M =
[[157 129 128 129 123 116 122 128 135 136 118 120 141 132 109]
 [134 119 126 112 137 125 134 119 134 135 130 122 111 129 137]
 [126 128 121 125 125 141 116 129 117 123 135 125 143 150 142]
 [108 124 128 138 118 133 138 128 113 119 124 126 134 120 135]
 [124 125 122 133 120 136 139 124 124 126 121 123 137 135 134]
 [137 129 123 126 121 118 143 128 124 113 120 122 138 111 139]]
Report the first entry in the row that holds the smallest entry.
Answer: 108
Report the first entry in reading order.
Answer: 157
The entry in the bottom-left corner is 137
The entry just right of the largest entry is 129
The smallest entry in the last column: 109
Report the last entry, reading row by row.
Answer: 139
Report the smallest entry in the last row.
Answer: 111
The fifth entry, reading row by row: 123
Report the second entry on the main diagonal.
Answer: 119
The entry directly below 150: 120
The third entry on the main diagonal -> 121
Report the largest entry in the last row.
Answer: 143
Report the entry directly below the smallest entry.
Answer: 124
Report the largest entry in the last column.
Answer: 142
Report the second entry on the diagonal from the top-right corner.
Answer: 129
The entry just right of the smallest entry -> 124
The 3rd entry, reading row by row -> 128
The fourth entry in reading order -> 129
The entry directly above the smallest entry is 126

[[133, 140, 138, 128, 106, 114, 119, 138],
 [113, 129, 134, 124, 118, 121, 121, 121],
 [134, 125, 137, 144, 128, 142, 121, 133],
 [112, 140, 125, 137, 125, 121, 124, 118],
 [132, 128, 118, 131, 132, 138, 134, 126]]
Rows and columns are numbered from 0.
Which number is the entry just right of 129?
A: 134
Which number is the entry in row 2 and column 0?
A: 134
Which number is the entry at row 0, column 1?
A: 140
The bottom-right entry is 126
The entry in row 0 and column 0: 133
The bottom entry of the column that holds the largest entry: 131
The entry in row 0 and column 2 is 138
Which number is the top-right entry?
A: 138
Which number is the entry just left of 129?
A: 113
The entry at row 2, column 2: 137
Which number is the top entry of the column that holds the smallest entry?
A: 106
The bottom-left entry -> 132
The entry just right of the smallest entry -> 114
The entry directly above the largest entry: 124
Which number is the entry just right of the largest entry?
A: 128

Read these off the grid that follows. Rows and columns are numbered from 0.
1) What is the bottom-left entry?
2) What is the entry directly above the centre entry?
3) What is the bottom-right entry?
4) What is the minimum?
5) What is the entry at row 2, column 2?
6) What is the entry just right of 101?
[[101 130 117 116 121]
 [130 132 123 120 126]
 [124 120 139 144 153]]
1) 124
2) 117
3) 153
4) 101
5) 139
6) 130

data =
[[141 134 122 133 121]
 [106 144 141 130 127]
 [149 145 116 125 128]
 [138 129 136 134 126]
 [144 136 113 129 142]
 [114 115 110 115 146]
 [112 143 118 124 134]
 [146 122 139 118 119]
 [127 124 129 123 119]
 [112 120 135 116 143]
 [121 117 118 125 130]
 [107 124 125 128 130]
 [121 133 142 144 124]
 [119 124 129 127 124]
 [130 119 130 121 120]
 [150 120 126 117 120]]
Counting starts at 0.
Read off the entry in row 1 and column 0.
106
Read off the entry at row 0, column 2.
122
Read off the entry in row 0 and column 1.
134
The bottom-right entry is 120
Read off the maximum.
150
Read off the entry directly above 113.
136
Read off the entry directly above the largest entry.
130
The entry in the top-left corner is 141
Read off the entry in the top-right corner.
121
Read off the entry just right of 138.
129
Read off the entry just right of 107.
124
Read off the entry in row 2 and column 0.
149
The entry just right of the largest entry is 120
Read off the entry directly above 145.
144
The entry just left of 123: 129
The entry just right of 123 -> 119
Read off the entry in row 2 and column 2.
116

grid =
126  131  124  127  112  127  129  143  122  126  135  131  125  132  114
140  124  128  136  129  131  124  124  129  121  133  126  116  127  133
144  133  129  126  127  132  136  130  135  132  137  113  122  132  119
129  131  122  120  121  125  138  132  134  120  138  119  121  130  101
122  123  132  127  123  144  135  135  126  128  145  124  122  125  112
124  117  129  133  126  133  123  125  135  122  144  123  114  119  126
131  146  119  125  120  123  119  131  134  120  120  120  122  134  124
127  139  137  133  115  136  129  131  136  139  127  123  118  131  131
135  121  125  138  113  140  122  130  142  120  130  123  126  123  127
The first entry on the diagonal from the top-right corner -> 114
What is the largest entry in the first column?
Answer: 144
The second entry, reading row by row -> 131
What is the entry in the top-left corner?
Answer: 126
The largest entry in the last row is 142
What is the entry directly above the centre entry?
Answer: 132
The entry in the bottom-left corner is 135
What is the 2nd entry on the diagonal from the top-right corner?
Answer: 127
The smallest entry in the last column is 101
The 3rd entry on the diagonal from the top-right corner is 122
What is the first entry in the row that holds the smallest entry?
Answer: 129
What is the bottom entry of the column that holds the largest entry?
Answer: 121
What is the third entry on the main diagonal?
Answer: 129
What is the smallest entry in the first column?
Answer: 122
The entry directly below the smallest entry is 112
The third entry in reading order -> 124
The largest entry in the first row is 143
What is the entry just left of the smallest entry?
Answer: 130
What is the entry directly below the largest entry?
Answer: 139
What is the entry just right of the centre entry?
Answer: 126
The second entry from the end, reading row by row is 123
The 4th-last entry, reading row by row: 123
What is the last entry, reading row by row?
Answer: 127
What is the largest entry?
Answer: 146
The centre entry: 135
What is the third-last entry, reading row by row?
Answer: 126
The fourth entry in reading order is 127
What is the fifth entry from the end, reading row by row?
Answer: 130

array([125, 146, 128, 120, 155])
Read off the first entry from the left.
125
The last entry: 155
The entry just left of the smallest entry is 128

122  127  110  124  121
113  135  119  102  131
116  134  125  119  124
132  114  122  106  134
130  117  117  113  128
114  138  133  130  119
132  116  118  130  120
124  125  129  114  129
125  123  114  118  125
131  116  129  106  134
128  122  124  145  114
Indices start at 0.
The bottom-left entry: 128
Give the entry in the top-right corner.
A: 121
Give the top entry of the column that holds the smallest entry.
A: 124
The entry at row 2, column 0: 116
The bottom entry of the column that holds the smallest entry -> 145
Give the entry in row 1 and column 0.
A: 113
Give the entry in the top-left corner.
A: 122
The entry just left of the centre entry is 138
The entry just right of the centre entry: 130
Give the entry directly below the smallest entry.
A: 119
Give the entry just right of 102.
A: 131
The entry at row 0, column 1 is 127
The bottom-right entry is 114
Give the entry just left of the largest entry.
A: 124

arr = array([106, 116, 109, 106, 103, 125, 112])
The entry just right of 109 -> 106
Find the entry just right of the centre entry.
Answer: 103
